Named turns come first, each shown by rows before and after it. Which turns, in which order, take the first row of each pair that follows to the second? Write the first one first, as in the answered first pair.
mobos (before |-> after):
[-27  -3 -21  -7 -27   2 -10  20   1 -17  -8   4  10   7  11  -2   9   0
 -17  28] |-> [-20   5 -19  -8 -14  -8 -24  17   0  -2  -9   0  10 -11  12   3 -32  -9
   1  30]
[ -4   1  19  12   7   1  17  -6  19  17   2  -1  -5 -20   8  -9  19 -15
  18 -19] |-> [ -4   2  19  10   9   1  20  -3  22  15   4   0  -4 -17   7  -7  23 -10
  14 -18]
[  9  -2  -6  -3  -1 -10  -8  -5   4  -1  -1 -12   4   1   6  15 -14  11
  -1  14] |-> [12  7 -1  0  6 -8 -7 -3  2 -5  7 -5  4  0 -4 18 -7  9 -3 10]
rusi (before |-> after):
[  0  -4 -14  -1 -32   3   8   4  -9   1   0 -17   5   7  -9   5   0  27
 -37   6] |-> [ -1  -7 -16  -5 -31  -4   9   5 -12   0  -5 -20   2   6  -4   1  -1  21
 -33   8]
[ 12 -23 -15 -11 -36  -1  -5  10  -7  -2  -7  -8   2   7  -8  -4   0  18
 -19  13] |-> [ 22 -14 -19  -7 -24  -2   7   8  -7   4  -2 -19  -3   0 -15   1 -11  22
 -14   6]
[ 24 -27 -16  -8 -29 -16 -20  12   0   8 -18 -18  -7  14  -3   0 -22  -6
  -2  11] |-> [ 38   6 -25  -2   8  -8  13  10  -1   6   0 -24 -14   8 -23  13 -23  14
  -2  -3]
[  6  13 -23  -7  -3   8  14   3  -4  -8   8   7  -6  13 -12  12 -11  16
 -12   2] |-> [ -4   0 -16 -10 -17   5  -3   1  -5 -12  -2  19   0  17  -5   8  -4   4
 -12  12]
Kun (before |-> after):
[ 25 -17  -3 -11 -20  15 -19   4  -5   4  -5 -13 -17  -8   3 -20  -4   1
  -2 -10] |-> [ 14 -22  -8 -14 -24  16 -15   1  -2   6 -14 -19 -16  -7  10 -22 -10  -4
   4 -11]
[ -8 -18  11  31  -1 -14  29  -8  21  17  17   0  -3   2   7 -14 -25 -29
  12  -4] |-> [  8 -12  17  31  12  -9  30  -7  19  17  26  -3  -5  -3  -7 -12 -11 -25
   2 -13]
[-25  10   8  -2  15   6 -16 -18   5  -4  -6   5   3 -15  12 -13 -16 -26
  22  -6] |-> [-23  18   5  -1  26   6  -1 -20  11  -3   1   2   2 -17  13 -17 -14 -21
  20  -8]
[ 18  25   5  11  23   1 -17   4  -6   4  25  -5  -4  12 -14  13  17  -5
  -7 -11] |-> [ 10   9   7   4   6  -3 -43   5  -9   1  13   8   6  17  -4  13   4 -18
 -10   0]

(2 to 3 turns a pair)
[-14  -9  -8 -12 -29  -8 -58  -8  -1   6 -23  22  13  -1   5 -13 -28 -26
   9  -7] |-> [ 16  18  -3  -5   3  -9 -57  -2 -14  17  -2  12   5 -18 -13   3 -34 -23
  14 -26]	mobos rusi
[  0  -7  -2  -7 -19   4 -11   9 -12  -3   3   8  -3  17  -8   2  31   3
 -19   7] |-> [-19 -12 -14  -4 -25   0  15  -1   3  -7  -8  -2   0  15   6  -5  10   9
 -10  10]	Kun Kun
[-21 -26  -2   8 -14  -3  11  -5  22  -2 -17 -12  -3 -13  25 -21  -3  -9
   9   2] |-> [ -9   1  -4  13  13  13  33  -5  20  -7   5 -12  -9  -8   9 -13  22   5
   0  -7]	Kun rusi
[  3  28 -16   0  25   2  45 -14  17   0   2 -16 -10  -9 -18  17 -33  19
   7 -13] |-> [ -9 -35  19  -4 -32 -16 -44   8  -5  12 -20   7   3  -6  10   0 -16 -23
   0   3]	Kun rusi rusi
[-25 -18   9   6  25 -13 -22 -10  24  15  -2   2  -3 -15  15 -17 -27 -20
  38  -7] |-> [  7  19  12   9  55  -3 -22  -3  10   5  22  11  -9 -12 -15   1   1  -6
  24 -19]	rusi Kun
[-15  -7 -12   0 -15   1  24 -14  17 -19 -11   5  -2   7  14  -1  -4   6
   1   6] |-> [ -1 -17  14   8 -16   7  -6   1   3 -13   1  15   1   6  11 -10  27  -2
  -9  -3]	Kun Kun rusi
[-25 -19  11  17 -15 -14 -17  22  21  15  -7  12  -3  15  17 -10  28 -20
   4   4] |-> [-12   0  23  20  11 -20 -38  20  11  25   2  15   1   0   9   2  11 -25
  18  -7]	mobos mobos
[ 12 -10 -10  12  -6 -16  27   4 -11  13  -8 -43   1 -23  -9  -8 -22  19
   2  14] |-> [ 11 -10  -4  10  -3   4  39   5 -14  -4  -3 -28  -2  -4 -16  -6  25  28
 -23   7]	mobos mobos mobos
[ -3  -1  21   0   5 -22 -50   9 -16  10   2  12   5 -13  -1  10  -5 -24
  11  -3] |-> [-39 -26  -2   0 -29  -8   4  -8   6 -12 -14   5   5  13  13 -11  22  -3
  -6  10]	mobos mobos Kun
[  6  27  -2  -4  27  -1   4 -10  17  10  -4 -10  -1 -21 -11  12 -37 -16
  34 -12] |-> [-36   3   2  -6   4   5  11 -21  30 -17 -20  16   7  11  10   4 -10 -29
  23   0]	rusi rusi Kun
[ 24  -4  10   2   1 -13 -42  -1 -16  20   6 -14  10 -30 -24   0 -21  -5
  35 -26] |-> [  5 -22  17  -5 -17  -9 -63   6 -15  13  -4   8  13 -12 -10  -3  -2 -20
  26 -18]	rusi rusi rusi
[  7 -18  12  18   6 -19  -1   1  22  45  -6 -38   0 -51  18 -21 -29 -13
  39  -9] |-> [ -6 -35  35  14 -19   3 -21  16  12  15   5  -1   0  -7  18 -31  68 -20
  -7 -14]	mobos mobos rusi
[ 18  -5   3   2 -43   6 -11  24 -15 -10 -17  -1   7   7 -13  -2  38   0
 -28  10] |-> [ -5 -10 -11   8 -47  -7  18   9   4   4 -35 -30   9 -11   2 -10 -12  12
   2  17]	mobos Kun
[ 14  25  -3  25  11 -16  29  -5  -7  -7 -21 -18  -5 -31   9  -7 -25  12
   1 -24] |-> [ 19   9  18   8  -8 -11 -39   9 -34 -17 -17  18   6 -15   5  -2  -7 -13
 -21 -16]	mobos Kun Kun
[-10  -6  -8   9  -1  15  47 -11  17  -9   0  -8  -6  -3   5 -15  29  13
   1  -9] |-> [ -4  -5 -12   6   5   9  53  -8  17   5  -3 -22 -10 -10   6 -15  13  16
   4 -10]	rusi rusi rusi
[-20 -28  10 -12 -37 -14 -28  -9   4 -15   2  30   0   5  25   4   2 -22
  15  -6] |-> [-15 -16  19 -11 -23  -6 -31 -10  -4 -17  12  41  -2  10  18  11  20 -22
   9 -10]	mobos mobos mobos
[ 22 -19 -18 -13  -9  -2 -48  22 -22  18   0 -14   2 -10  -2  -6 -21  -9
   1 -12] |-> [ 28  20 -39  -6  17  13   4   6 -11   8  11 -19  -6  -2 -18  13 -27  15
   6 -16]	Kun rusi
[-30  29  30  -5  24   6 -11 -20  26  -1   7   4   6  -6  21   5 -13 -15
  29  17] |-> [-46   7  21   2  -2   8   9 -20  33  -9  -8   1   5   3  32  -9   0  -4
  22  24]	mobos mobos mobos
[  0 -12  16  -8   2   3 -41  -5  -7  -3  -9  -1  -7  -1  14   8 -27 -19
   6  14] |-> [-20 -30  15  -8 -22  12 -21  -6   0 -11 -18   3 -10  18  19  -4   5  -8
 -14  22]	mobos mobos mobos
[  4 -27   4  16 -12   9  -2  20   6  -6 -14 -15  -3   1   0 -14  28   2
   1   3] |-> [ 16  -9   5   8  -2  12 -15  25  -9  -1  -4 -12  -1   1 -13  -8  30   6
  -5  -6]	rusi rusi Kun
[-15   6  10   8  21  -8  10  -9  20   7  -1  -8   1 -14  17  -4 -24 -18
  32  -5] |-> [  1  16  20  12  29   9  20   0  16   2  18  -2  -7  -5  -1  -5  29  -5
  14 -16]	Kun mobos
[-36 -19   6  19  18  29  33  -9  -1 -22   0 -15   0  -3  15   9  26  -3
  13 -12] |-> [-13  -3  16  20  40  23   7  -3 -13  -2  11 -22  -2 -23   4  19   1 -11
  26 -24]	mobos mobos Kun
[ 12 -15   7   2  -9  -7 -12   4  -1  16 -10  -3  -9 -20   7  -7 -23 -11
  11   2] |-> [ -6 -17  17  -3 -20   2 -23   6  -3   1 -12  18  -6  -1   9  -7  -1 -15
  -3   6]	rusi rusi rusi
[-20  -9   5 -13  -5  -5 -62   4  -4  -5 -10  27  10   5  24   5 -30 -31
   1  12] |-> [  8  44 -15   0  47   8  22  -4  11   7  21  -8 -11 -17  -7  12 -32   5
  14 -12]	Kun rusi Kun
[ 41 -12   6  23   3  -4  26  15 -16 -10  32 -20 -10 -23  -3   4  23  37
 -18  11] |-> [  7 -41  11  21 -28  -7  12  13 -10 -24  10  -6  -1  -6  18  -5  33  27
 -24  29]	mobos rusi rusi
[-25 -20   1   4 -11   5  19  -7  16  -4 -14  -4   8   5  19 -13  -6   4
  11  14] |-> [-27  -9  -6  -5  -6  11  25 -11  16 -16  -8   4   5  16  15  -8   7   4
   6  11]	rusi rusi rusi
[ 35   1  17  -2   0   8 -11  35  -9   2  19   0 -11   9 -16  -3  34  -5
 -27 -14] |-> [ 44   3  12   1   5   3  -3  32 -10   9  19 -16  -9  -8 -20  -2  18   2
 -21 -18]	rusi rusi rusi
[ 17  -7  45  16   4  -5 -37   0   0  30  10  -4   6 -34   5 -16  15 -33
  35 -13] |-> [-34 -33  27   5 -33  -5 -11 -13  20   3 -15   7  18  -2  29 -23   6 -31
  29  13]	mobos Kun Kun
[-14  15   2  -7  26  -4  19   0 -11  -8  17  -1  -3   2 -16  19  -9   9
   6  -1] |-> [-14  -3  17  -7  20 -17 -19   7 -14  -1   8   8  -1  -7   0  13 -18 -16
  12   0]	rusi rusi mobos
[-24 -26  -8  -6 -35  -8 -12   0   0   2 -25   3   5   8  21 -11 -18 -10
  -3  19] |-> [ -9  -2   5  -7 -11  12 -14  10  -6 -14   2  29   8  29  -4   0  37  -7
 -26   2]	mobos mobos mobos
